In the rows, zero is written as 128.
Named moves (each a turn or a mirror), then the moves between two rows, first move first; the first pair answered:
H:
[161 135  99 148 118 154 121 137 104 118 111  89 136 137 164 158 127 113
 129 156 112 145 146 106 172 120] => [113 118  89 117 115 139 125 134 114 126 129  79 157 124 164 169 126 124
 146 143 142 147 144  92 155 144]
[136 115 125 139 116 132 127 121 122 157 137 124 126 126 167 138 137 146
 130 137 117 147 134 126 155 123] => [121 107 121 131 111 129 128 117 128 160 136 120 132 122 170 145 135 146
 137 132 125 150 133 127 150 132]
[102 102  83 137 128 129 161 126 135 121 160 115 158 104  85 115 166 132
 123 114 132  92 148 146 177 125] => [137 110  91 162 130 141 165 127 129 120 149 126 146 107  89 110 163 127
 111 124 109  97 152 157 187 107]
[101 204 136 122 110 168  96 168 103  94 146 147  90 135 178 145 120 124
 124 143 138 131 127 140 148 109] => [ 68 200 126 101 107 156  98 165 108 100 156 141 109 126 177 151 123 129
 134 131 159 131 123 130 141 129]
K:
[163 157 133 122 141 103 100 143 110  88 120 164 106 131 116 143 113  92
 140 109 134 111 152 130 115 152] => [151 168  99 112 141 131 105 132 107 104 128 149 104 103 127 133 118  67
 124 111 106 113 153 137 118 131]
[118  77 159 163 112 101 133 107 123 135 129 108 144 129 113 102 129 151
 160 142 182 139 109 141 146 149] => [114  93 146 184 105 136 150 114 113 134 112  93 131  91 121  99 120 111
 151 141 153 136 109 158 136 141]
[104 131 116 171 119 171 116 150 101 125 111 133 108 118 169 182  93 108
 126 110 148 172 147 142  99 177] => [ 89 131  66 135 122 178 114 126 108 161 144 122 122 116 181 165 117 109
 105 110 127 181 155 134 126 150]
[117 173 109 105  99 143 113 137 115  98 139 128 107 106 138 141 112 131
 134 119 143 154 145 192 109 137] => [110 168  97  87  99 134 105 126 118 112 163 130 118 120 139 136 126 141
 128 119 144 160 149 184 121 128]
X:
[149 112 121 121 140 117 134 122 104 140 135 130 128 172 137 157 137 156
 145 150 137 132 138 126 128 113] => [133 133 114  90 147 110 130 125 107 126 142 132 139 163 115 149 137 149
 137 132 130 114 145 116 116 108]
[ 96 133  94 128 135 147 153 120 152 119 131 113 167 105 140 150 139 129
 138 124 104 127 148 126 150 123] => [ 95 129  96 134 130 153 155 122 153 119 126 113 162 104 139 148 140 126
 143 127 107 129 144 126 150 123]
[ 96 124  66 135 125 178 150 147 131 172 131 102 116  91 186 160 119 105
 129 141 134 172 127 135 139 163] => [108 115  62 122 129 161 135 123 135 185 154 108 123 120 190 157 133 131
 122 144 136 181 130 121 167 153]
[102  99  95 141 134 137 145 134 127 162 147 109 115 107 132 168 139 109
 130 139 184 168 133 113 148 155] => [105  98  90 116 142 126 138 125 131 159 164 115 123 122 122 168 150 121
 124 130 187 167 136 107 156 152]
Then:
Each pair is two moves apart.
[132 135 140 111 135 116 106 138 117 108 140 157 112 151 132 160 116 139
 139 126 156 146 127 108 137 161] => [117 143 132 125 129 140 124 152 116 101 117 143 104 110 135 160 105 100
 140 120 145 139 128 123 112 166]  K then H
[140 124 144 126 129 124 112 113 125 129 142 145 117 149 137 134 128 155
 127 146 121 144 144 118 132 130] => [127 123 155 143 121 130 126 130 122 116 116 140 112 124 133 145 109 138
 138 144 130 138 139 128 106 147]  H then K
[119  87 145 151 109 117 130 127 149 144 128 118 141 127 123 141 128 153
 141 154 132 120 109 123 136 130] => [104 102 143 110 113 100 128 123 150 135 144 125 151 121 102 133 130 149
 134 133 128 104 113 114 130 125]  X then X
[118 150 115 106 134 129 117 144 124 114 113 118 114 105 121 133 133 106
 133 118 123 125 136 132 129 116] => [111 139 114 126 125 131 124 147 125 121 110 111 111 100 138 143 132 110
 143 124 137 134 131 133 127 127]  X then H
[127  83 129 151 141 109 150  93 139 145 141 119 149 158 127 113 147 161
 126 153 152 130 117 128 133 133] => [134 105 130 120 151  98 139  92 142 133 151 132 159 158 103 100 158 154
 112 139 130 116 126 119 127 116]  H then X
[135 109 160 176 113 144 160 149 124 133  74  98 111 129  94 121 122  80
 134 162 122  87  99 144  90 132] => [ 99  62 136 152 109 116 151 128 145 166 111  90 135 159 115 137 139 128
 151 165 177 112  92 123 107 160]  X then H
[130 123 104 152 136 122 147 155 117 104 105 112  86 147 160 139 121 123
 124 149 137 176 124 138 122 146] => [119 109  95 124 141 103 137 143 127 115 129 115 104 162 162 138 135 145
 123 140 151 180 127 127 135 149]  H then X
[179 144 127 151  96 146 124 120 114 131 128 156 112 177 165 154 115 147
 127  95 131 148 137 127 142 106] => [152 176 125  91 105 128 121 122 117 111 139 162 130 158 127 143 119 132
 120  60 118 119 147 120 115  93]  X then X
[146 157 151 124  96 161 111 168 114 103 141 190 127 129 191 201  77 150
 121 123 147 191 152 110 153 134] => [104 152 123 104  92 171 123 171 116 111 143 173 137  92 199 199  79 137
 127 113 151 191 151 110 139 147]  K then H
[101 121 143 104 135 120 138 137 131 118 128 115 140 116 108 114 124 121
 139 122 138 112 122 121  97 140] => [156 128 155 148 134 137 137 135 117 123 107 123 115 136 117 108 124 119
 127 147 107 117 128 136 121 116]  H then X
[134 139 145 147 103 160 154 147 114 132 105 172  97 145 113 130 100  92
 120 135 110 153 114 146 100 115] => [148 126 120 139 105 159 145 120 117 162 126 176  98 169 134 126 116 115
 111 149 108 175 118 140 136  97]  X then K
[123 146 102  94 150 142 105 125 138 141 148 153 128 113 138 141 117 156
 116 114 115 157 157 103 177 108] => [125 146 151 104 150 119 104 147 132 101 126 165 122 127 113 154  97 163
 138 105 143 136 150 101 140 136]  K then X
[218 122 153 156 124 113 130 178 119 114 151 141  92 153 170 144 124 156
 123 120 127 130 150 120 143 128] => [108 101 103 101 114 108 146 179 137 130 173 104 130  98 169 155 126 140
 144  94 173 128 138 108 106 172]  K then H
[107 108 167 147 110 108 114 143 120 115 112 133 131 139 124 153 115 148
 156 136 170 127 117 105 113 166] => [140 139 130 171 111 165 131 138 106 136 100 118 106  93 146 125 126 101
 121 149  92 132 128 136 140 109]  H then K
[162 141 152 138 136 123 124 147 104 142 103 145 126 128 132 132 150 156
 117 118 124 136 123 150 136 149] => [161 144 128 131 133 133 126 141 104 153 110 140 128 122 136 124 153 150
 108 115 111 137 123 153 146 136]  K then X
[115 148 100  78 118 122 120 138 135 141 155 145 119 151 177 141 160 136
 110 114 130 134 133  99 164 145] => [147 179 116 100 121 142 128 150 118 116 127 149 100 135 158 131 154 103
  96 115  85 121 140 115 157 117]  X then H
[146 153 188 147 151 137 143 145  85 108 124 151 118 129  89  94 101 103
 128 122  82 133 135 149 127 121] => [ 68 135 120  71 150 127 139 119 110 147 179 125 158 103 103  91 126 109
 126  98 106 145 136 123 132 136]  K then H
[122 112 133  95 116 115 107 120 129 148 128 129 128 156 122 113 129 154
 135 128 144 131 128 114 138 141] => [156 126 159 140 113 133 115 132 113 131  91 136 106 148 124 110 114 138
 134 140 123 129 126 135 130 130]  H then K
[162 101 142 162 120 126 123 121 136 148 123 128 121 161 141 125 126 145
 135 154 128 139 123 133 147 124] => [128 138 138  86 129 103 114 118 139 122 140 135 139 141  94 113 138 136
 120 114 112 101 132 120 123 117]  X then X
[104 124 106 110 118 148 136 158 110 103  86 111  94  71 149 143 106  66
 102  95 113 142 138 162 121 109] => [119  93 146  76 124  69  99 142 126  92 127 141 115 167 129 163 114 149
 122  91 190 144 138 122 138 140]  K then K
[162 140 102 131 158 150 107 120 129 158 137 137 135 145 137 108 148 129
 111 138  92 142 124 121 163 104] => [176 142 157 173 150 146 115 149 122 118  95 146 118 147 127 126 119 121
 128 139 117 125 117 135 128 139]  K then K
[140 199 129 157 156 186 143 157  84 116  95 113 105  71 134 120 108  42
 131 114 107 134 139 143 120 116] => [ 63 128  92 128 142 154 140 142 116 162 139  89 147  89 169 147 115  86
 168 117 205 169 123 112 126 180]  X then H
[185 132 124 125 151 118  89 111 158 123 123 121  84 164 135  23  95 127
  68 180  64 152 102 118 135  70] => [196 131 172 157 148 103  93 129 152  91  90 130  73 172 120  37  73 134
  87 180  90 143  96 125 106  98]  K then K
